Each path below is one point turned by a fixed rotation once a step. After each direction that follows a path, write how fast that rotation turns it, in degrees each step (0 if it stays still).
Each turn is a multiple of 5 degrees from 10 to 175, or 0.
Each row of a path follows its step; steps can be skipped.
Rotation 1:
step 0: -25; -45; -2; 36; 5; -13; 6; -22; -54; -6; 32; -37; 19; -47; -34; -12; 7; 25; 29; -63; 0; 13; 22; -17; -56; 23; -35; -29; 15; -60; 51; 14; 44; 2; -53; -16; -25; -36; 7; 58; -10; 68; -1; 57; -6; 49; -15; -37; -20; 38; 24; 33; -19; -26; -32; -26; 8; 33; 4; -7; -13; 14; 21; 21; 17; -44; -52; -10; -18
step 3: 43; -28; 11; -53; 4; 19; -39; -51; 12; -38; -19; 8; 12; -32; -32; 20; -10; -22; 8; -1; 49; -8; 9; -16; 9; 22; 6; -10; 39; -59; -18; 20; -1; -41; -35; -61; -49; 19; 26; 63; -27; 56; 25; 41; 2; -4; -15; -57; 14; -31; 45; -52; 7; -43; -45; 17; 37; 32; 12; -3; -17; 8; 54; 40; -6; 6; -29; 24; -35
step 5: 29; -43; 38; -2; -20; 32; -31; -26; -19; -37; 0; 11; 6; -8; -20; -5; -8; -41; 53; 9; 49; 51; -19; -16; 34; -14; -36; 21; 55; 2; 24; 68; 23; 1; -52; -16; -12; 47; 0; -2; -24; 64; -39; -22; 24; 16; 12; -9; -40; -45; -12; -19; 7; 18; 31; 32; 35; 36; -9; -38; 8; -15; 56; 82; -26; -25; 27; 1; -3
step 8: 8; -6; -40; 23; 0; -6; 3; -22; -37; -21; 2; -24; 63; -33; 3; -4; 28; 35; 67; -69; -4; 7; -33; -28; -17; 1; -18; -11; 1; -14; 28; 27; 11; 51; -45; 45; -55; 19; -24; -41; -29; -13; -40; -21; 8; -39; 11; -28; -17; -49; 16; -13; 45; -22; -21; 16; 40; 28; -28; -74; 1; -13; 75; 8; -1; -40; -29; -18; -14
step 9: -1; -71; 34; -24; -14; 51; -49; -41; 9; -47; 19; -44; -9; -27; 61; -10; -20; -10; 72; -38; 13; 5; 48; 1; -24; 30; -36; -54; 2; -6; 13; 51; 72; -10; -42; 0; -7; -21; -24; -8; -22; 40; -9; 41; 16; 10; 15; -49; 19; 15; -5; -2; 31; -6; 15; 7; 11; 17; 8; -21; 3; -40; 10; 38; -5; -54; -60; 22; -18
step 10: 17; -8; 19; -10; -31; 17; 19; -37; -16; -32; 33; -46; 13; -37; -82; 5; -26; 9; 4; -29; 21; -12; -14; -29; 9; 34; -20; -47; -55; -56; 49; 36; 15; 9; -9; 10; 17; -1; 6; -23; 0; 5; 25; 11; 8; 20; 63; -42; -22; -28; 20; 17; 25; -73; -44; 0; -2; 61; 33; -17; -28; 5; 71; -11; -3; -5; -80; -6; -2
step 13: 17; -11; 21; 16; 22; 21; -37; -47; -14; -84; 32; 23; 25; -52; -24; -28; 26; -50; 26; 11; 48; -10; 45; 14; -4; 21; -5; 21; 15; -31; 53; 47; 45; -19; -46; -47; 9; 5; -13; 1; -9; 26; 27; 9; 17; 8; -31; -27; -30; -3; 53; 2; 70; -2; -14; -2; -30; -16; 63; -15; 23; 0; 39; -22; -22; 34; -44; 36; -41
step 14: 18; -11; 21; -4; -30; -7; -17; 2; -28; -47; 19; -29; 1; -49; -104; 12; 38; 29; 10; -32; 13; -8; -37; 7; 27; -19; -31; 13; 9; -21; 32; 64; -14; 53; -47; -48; -8; 18; 17; -8; -28; 56; -8; -49; 43; 13; 21; -1; -6; 7; -4; -13; 1; -1; 19; -41; 36; -3; -5; -29; -7; -40; 71; 29; 23; 31; -23; 41; -26
step 15: -26; -13; -37; -15; -33; 31; -22; 15; 4; -78; 27; -12; 50; -44; 23; 24; 7; -22; 28; 1; 65; 52; 37; -15; 4; -37; -35; 6; 51; -8; 4; 59; 4; 20; -13; -45; -10; 17; 1; -45; -17; 15; -33; -33; 6; 2; -69; -23; 4; -20; 23; -47; -8; -36; -35; 7; 2; 6; 12; -32; 11; -44; 47; 13; -51; -25; -30; 42; 24
-8; -4; 2; 1; -11; -5; -2; 13; -8; -5; 1; 12; -2; -3; -4; 4; -5; -7; -2; -2; -1; -5; -2; -12; -7; 3; 6; 7; 3; -25; 2; -1; -11; -7; -2; 2; -14; 3; 1; 5; -6; 2; 10; -3; 9; 19; -13; 11; 7; 10; -6; -1; -7; -2; -6; 1; -2; -1; -14; 5; 17; 7; -2; -2; -7; -10; 11; 5; 2 => 20
11; -9; -2; 11; -10; 0; -4; -9; 5; 3; 5; 10; 0; -3; 3; -5; -10; -14; 7; 3; 2; -7; -1; 26; -9; 20; 2; -5; -5; 8; 5; 6; 7; -15; 6; 6; 4; 11; -2; -7; -5; 1; 8; -1; 4; 2; 9; 11; 8; 5; -5; -12; 5; 5; 5; -2; 3; 12; -2; -1; 7; 2; 4; -6; 0; 14; 0; 1; 7 => 100
9; 8; 1; 7; -5; -6; 4; 1; 0; -1; -3; -3; 15; -8; 12; 9; 5; -5; -12; -8; 8; 0; -13; 2; 7; -1; 9; -7; -5; -8; 0; -3; -5; -12; 5; -12; -8; 19; -9; -10; -2; 1; 2; -5; 5; -18; -9; -6; -9; -1; 3; 3; 5; -9; 9; 11; -10; 7; 6; -5; -5; 8; -11; -9; -10; -9; -4; -2; 2 => 155
4; 6; -1; 9; 5; -21; -2; 13; 4; 6; -18; 5; 6; 5; -5; 12; 0; -6; 1; 8; -3; 6; 4; -4; -3; 13; 2; 7; 11; 5; 4; 5; 9; 13; -8; 4; -8; 0; 4; 0; 3; 5; 7; 16; -12; -8; 12; -2; 3; 6; 2; 0; -10; -4; -2; -3; -5; 11; 0; -1; 3; 8; -17; 15; -6; 2; -5; 3; 5 => 10
